(in the rows, 128 means zero)
Each path is a new rotation, seen through one point. The rows after it are directions, each followed by how far the rotation turns it, in degrees each step (0 if it stays put).
Each turn is a multiple of 5 degrees from 10 to 175, or 0.
Each row of a path follows its step; steps can be skipped.
Rotation 1:
step 0: [136 134 127 127 137 132 132 130 124 130 133 124 129 119 125 133 134 129
 128 133 131 125 129 130 137 130 131 127 121 131 125 120 135 119 152]
step 1: [124 133 127 123 133 121 134 126 123 128 130 137 122 134 131 134 133 123
 135 133 115 140 121 128 129 137 134 140 128 134 119 128 127 122 137]
step 2: [130 129 122 127 139 121 137 134 136 121 121 124 137 134 133 130 136 135
 126 125 112 127 124 127 132 121 124 129 117 135 118 129 132 125 126]
step 4: [132 121 127 134 132 120 126 122 124 120 140 128 133 120 128 130 141 121
 124 118 125 139 130 124 126 127 133 129 128 131 126 119 137 127 141]
step 6: [129 125 132 125 134 135 139 124 135 127 131 130 136 123 140 143 129 136
 131 125 119 129 120 129 128 133 126 138 126 124 120 122 134 119 124]
step 8: [121 127 128 138 132 114 130 125 129 132 133 125 136 132 129 137 134 128
 133 122 122 137 127 116 128 136 132 136 132 133 127 133 119 133 139]
step 10: [132 132 137 130 129 132 133 130 136 113 134 125 120 122 138 133 131 129
 141 133 127 132 120 127 118 128 126 142 131 128 131 130 134 125 136]
step 12: [119 133 127 131 135 129 133 123 125 127 122 123 131 124 132 142 136 126
 136 134 128 125 129 129 138 134 130 128 117 127 126 135 118 130 145]
step 13: [133 124 131 123 136 124 136 131 133 129 133 135 129 129 127 139 136 129
 125 116 122 128 131 138 129 132 130 146 124 130 124 133 130 119 139]
Directions:
[127 126 128 129 128 128 125 129 126 130 130 128 131 127 128 128 132 126
 129 128 131 127 131 124 132 129 132 124 130 127 129 128 126 130 133] -> 90
[127 128 127 132 130 128 126 132 130 132 129 126 130 131 129 120 130 128
 130 130 126 129 126 128 127 127 128 130 129 128 127 130 129 127 128] -> 55
[129 128 129 129 128 127 130 128 128 126 130 125 128 131 126 125 128 127
 128 120 129 129 132 127 125 130 125 128 126 128 134 128 126 127 129] -> 70
[125 124 131 127 127 130 123 123 126 126 130 126 127 126 130 126 130 130
 129 131 129 128 128 129 127 127 125 129 124 126 130 126 132 129 129] -> 60
[132 128 123 130 132 128 126 129 128 125 127 123 124 128 128 128 125 126
 128 131 130 127 129 126 133 127 125 127 125 128 128 129 128 127 129] -> 155
Rotation 2:
step 0: [133 131 123 123 120 125 120 138 135 136 136 120 128 136 118 128 117 134
 121 127 129 121 120 136 122 119 133 128 115 120 132 120 133 126 129]
step 1: [124 131 125 122 137 123 142 136 125 131 123 124 134 126 117 126 140 134
 124 119 135 127 112 121 126 135 125 117 128 119 134 126 128 125 125]
step 3: [134 132 134 132 121 123 123 116 125 130 129 133 120 130 139 126 129 128
 118 119 130 126 125 131 109 125 121 130 130 111 133 125 127 128 136]
step 5: [126 118 121 135 126 134 120 129 131 136 116 125 132 127 139 128 119 114
 127 126 130 134 137 122 133 116 132 120 134 123 123 130 127 137 123]
step 6: [130 126 128 125 120 135 124 121 124 128 127 136 120 133 117 121 127 125
 124 116 128 124 145 114 121 137 137 135 122 124 124 133 131 131 122]
step 7: [132 131 128 128 130 133 137 131 132 133 117 122 122 137 120 126 130 142
 140 134 111 135 133 125 126 130 132 130 130 135 123 125 122 140 130]
step 8: [116 118 129 133 140 133 121 135 131 132 142 130 138 127 125 127 121 139
 123 130 123 126 137 132 120 124 139 121 135 127 125 120 124 131 129]
step 10: [123 124 123 137 134 114 135 127 115 126 120 113 135 128 119 126 138 127
 133 121 129 134 120 137 123 130 126 129 134 135 130 124 122 132 132]
step 12: [131 129 122 123 115 131 121 126 124 135 127 123 119 131 129 131 137 134
 121 131 140 129 128 128 123 122 104 131 122 122 129 121 124 125 127]
Directions:
[131 130 132 129 131 133 123 129 128 128 129 128 126 127 129 131 127 132
 126 133 128 130 127 129 126 128 127 128 128 128 129 125 126 126 130] -> 85
[129 129 133 127 128 125 127 128 130 131 123 130 128 130 130 127 127 127
 126 128 127 128 129 123 128 129 133 125 130 125 129 130 127 128 132] -> 25
[128 127 127 127 129 131 131 129 131 131 129 132 128 129 123 126 125 130
 127 130 125 125 126 128 130 132 126 126 126 125 128 127 125 131 126] -> 55
Rotation 3:
step 0: [125 130 126 125 133 119 137 140 138 145 124 118 122 117 130 129 125 136
 128 125 118 123 121 124 133 137 119 131 135 135 134 138 131 129 130]
step 2: [123 143 129 129 124 130 145 133 117 143 118 129 132 120 125 121 128 134
 134 123 126 118 125 131 131 129 124 135 135 120 137 130 129 127 133]
step 4: [125 126 127 121 129 124 136 141 128 135 118 134 132 119 123 126 138 122
 135 145 123 123 120 127 126 135 126 137 136 124 132 128 137 134 139]
step 5: [135 126 127 129 131 111 143 134 131 143 129 122 140 121 119 134 128 125
 125 139 124 131 123 119 132 129 128 125 127 127 128 133 129 118 119]
step 7: [125 124 130 126 128 120 137 125 124 146 118 114 140 125 130 131 127 123
 127 124 131 125 125 129 126 128 114 131 132 110 129 125 124 124 122]
step 8: [133 123 128 117 125 123 139 124 126 132 123 119 123 118 143 134 131 126
 138 141 130 117 119 131 121 124 127 140 123 126 131 127 134 133 124]
step 10: [126 136 132 126 131 123 147 136 123 124 131 120 129 120 138 137 124 123
 133 136 124 140 124 123 127 123 130 137 123 123 135 136 135 120 123]
step 11: [115 122 130 124 135 129 132 135 129 127 115 121 126 118 130 127 134 120
 127 134 140 135 128 127 117 132 123 129 136 121 124 133 131 111 120]
step 12: [118 126 124 125 131 113 133 138 133 127 120 114 133 119 137 138 125 131
 126 120 128 125 117 126 123 129 136 138 129 116 138 126 129 127 127]
Directions:
[128 129 131 132 127 123 130 128 127 131 129 125 130 129 128 127 126 127
 129 122 122 131 127 125 129 126 129 130 129 128 128 128 127 130 129] -> 145
[128 128 127 128 133 125 130 129 130 126 132 128 128 128 128 125 128 126
 126 132 127 132 131 129 131 130 126 130 130 131 128 133 128 127 128] -> 70
[126 125 131 125 129 127 131 125 126 125 130 126 127 130 130 132 133 127
 124 126 129 130 130 126 126 127 128 131 129 128 129 124 130 126 127] -> 20
Rotation 4:
step 0: [130 128 136 137 123 133 125 130 126 119 138 117 122 126 123 130 132 117
 122 129 128 128 129 136 139 122 133 126 131 128 136 113 135 126 136]
step 1: [130 134 132 135 137 138 127 129 128 121 131 130 134 129 137 143 130 120
 134 132 136 131 134 126 137 125 118 116 130 125 137 120 126 129 125]
step 2: [134 131 127 138 137 130 134 124 121 118 127 116 116 136 134 132 133 126
 119 125 136 131 128 132 122 134 123 125 129 130 123 117 128 124 117]
step 3: [119 119 127 134 124 133 129 131 139 126 145 122 124 135 130 133 130 122
 132 127 129 131 124 125 130 138 128 131 134 128 133 112 127 118 122]
step 7: [130 120 129 142 134 138 136 125 124 132 127 125 128 130 137 120 130 122
 122 121 131 133 141 131 139 136 128 123 120 124 131 121 133 136 130]
step 8: [125 123 132 140 121 141 131 137 117 123 137 124 120 127 134 130 136 124
 126 142 129 126 132 127 127 136 126 122 123 139 133 131 127 125 127]
step 9: [135 121 129 133 135 130 137 142 126 120 132 131 120 129 126 138 133 115
 126 120 127 136 125 129 129 123 129 124 121 132 139 119 128 123 134]
step 11: [133 128 123 136 125 131 124 134 127 130 124 120 118 139 128 131 140 125
 138 130 133 129 126 133 120 135 131 128 125 142 133 117 128 133 117]
step 12: [119 116 121 134 122 127 121 135 127 136 130 128 127 134 126 132 131 119
 121 122 128 134 124 137 137 129 127 121 135 129 137 111 131 129 130]
Directions:
[123 128 126 128 127 125 127 125 130 132 129 129 126 129 131 127 127 125
 127 126 125 124 128 130 126 129 131 127 130 127 129 129 125 134 128] -> 45
[126 127 131 125 129 126 130 134 129 128 132 129 131 129 125 128 127 128
 128 127 132 126 126 129 128 127 133 127 128 128 129 123 126 128 130] -> 125
[128 133 129 129 126 129 124 130 126 128 127 129 128 125 130 127 125 129
 126 130 130 130 132 131 130 130 131 126 130 126 127 126 129 131 131] -> 55
[123 127 133 132 126 129 127 130 126 131 128 128 128 127 127 125 130 129
 131 126 125 129 131 127 127 125 128 130 131 131 128 127 131 128 128] -> 90
Rotation 5:
step 0: [119 132 132 134 128 119 111 131 135 129 121 125 135 121 128 120 139 121
 121 137 127 123 134 128 130 121 129 137 132 126 123 117 135 129 131]
step 1: [132 129 117 132 143 121 125 132 129 117 129 129 144 127 131 136 132 132
 134 122 140 123 129 125 135 127 124 122 117 125 134 127 130 133 122]
step 2: [127 131 120 122 133 136 133 129 133 126 120 131 127 134 126 120 127 139
 124 118 131 141 111 123 133 140 135 136 131 128 125 124 138 127 128]
step 4: [135 122 129 129 138 122 124 135 127 119 124 129 135 128 127 129 126 139
 127 128 123 125 137 128 140 112 133 126 127 113 133 126 122 139 129]
step 5: [125 133 122 128 134 130 132 140 135 130 126 127 140 118 130 116 130 132
 133 130 128 134 124 121 122 130 140 128 131 123 121 120 145 126 130]
step 7: [126 124 120 125 137 133 120 129 131 127 112 132 129 140 121 130 132 135
 125 129 136 133 128 130 145 128 125 133 125 118 127 132 119 136 129]
step 9: [136 129 134 122 131 110 120 125 129 124 128 129 126 120 133 133 129 133
 122 122 125 122 122 130 131 122 136 131 134 128 137 114 142 135 124]
step 10: [131 128 118 119 139 140 123 126 129 125 118 123 138 129 133 123 139 129
 133 135 135 121 124 126 129 121 135 133 131 121 120 133 130 141 124]
step 12: [125 134 132 120 129 118 121 141 133 125 116 134 120 127 121 135 132 132
 124 125 133 136 128 138 135 128 130 133 123 128 140 117 135 128 134]
Directions:
[130 129 128 128 129 131 130 128 130 127 126 129 128 131 125 126 129 129
 132 126 125 130 127 121 128 128 130 124 128 127 123 129 126 129 128] -> 125
Rotation 6:
step 0: [137 129 118 126 137 113 124 132 128 127 121 120 128 127 129 128 144 143
 126 131 119 132 121 122 139 131 122 129 126 132 127 131 130 137 136]
step 2: [141 132 123 133 132 121 131 121 114 134 117 122 137 133 132 131 135 132
 139 126 127 120 133 133 132 125 137 126 135 139 125 123 131 137 133]
step 3: [138 130 132 128 141 135 125 128 120 122 125 131 119 133 129 133 131 136
 135 118 125 120 129 115 137 135 128 126 133 144 128 136 125 123 133]
step 5: [124 121 125 140 142 126 124 115 124 127 121 129 132 133 124 132 129 137
 122 120 127 128 130 123 147 131 125 127 119 133 124 121 122 134 134]
step 6: [136 119 136 124 124 126 123 120 141 129 120 129 129 127 116 127 135 133
 123 128 118 128 125 117 137 134 121 128 134 143 132 120 123 126 122]
step 7: [133 117 139 143 123 125 132 122 126 134 131 118 135 129 124 128 139 138
 135 132 125 125 125 128 133 126 128 133 126 134 114 123 123 141 125]
step 8: [132 138 126 128 128 136 132 117 122 126 123 129 132 134 126 130 138 136
 136 132 108 123 124 116 135 123 118 130 125 136 130 131 128 134 125]
step 9: [139 131 134 128 129 121 135 133 129 132 130 126 127 122 127 123 130 128
 139 108 119 120 120 120 124 127 125 131 130 139 127 126 121 141 122]
step 13: [135 127 130 133 135 125 123 124 120 125 128 130 122 142 133 136 142 141
 130 133 129 131 123 122 141 138 125 125 134 139 124 136 134 131 127]
Directions:
[127 130 125 125 131 128 133 132 130 132 130 125 128 129 126 128 129 130
 126 128 125 128 128 127 125 126 128 132 127 129 128 130 129 131 126] -> 35
[129 130 127 128 130 128 127 129 129 124 127 124 126 125 130 130 131 124
 130 126 129 128 129 128 125 123 130 125 130 129 129 129 131 131 131] -> 40
[125 129 127 129 126 126 125 128 130 129 127 129 125 129 128 126 127 126
 129 128 127 129 126 126 124 128 126 128 127 136 130 131 126 124 127] -> 140
[130 127 131 123 130 126 126 134 129 125 130 127 127 125 128 127 128 132
 129 128 126 128 127 127 128 132 131 128 128 131 129 124 127 126 129] -> 115
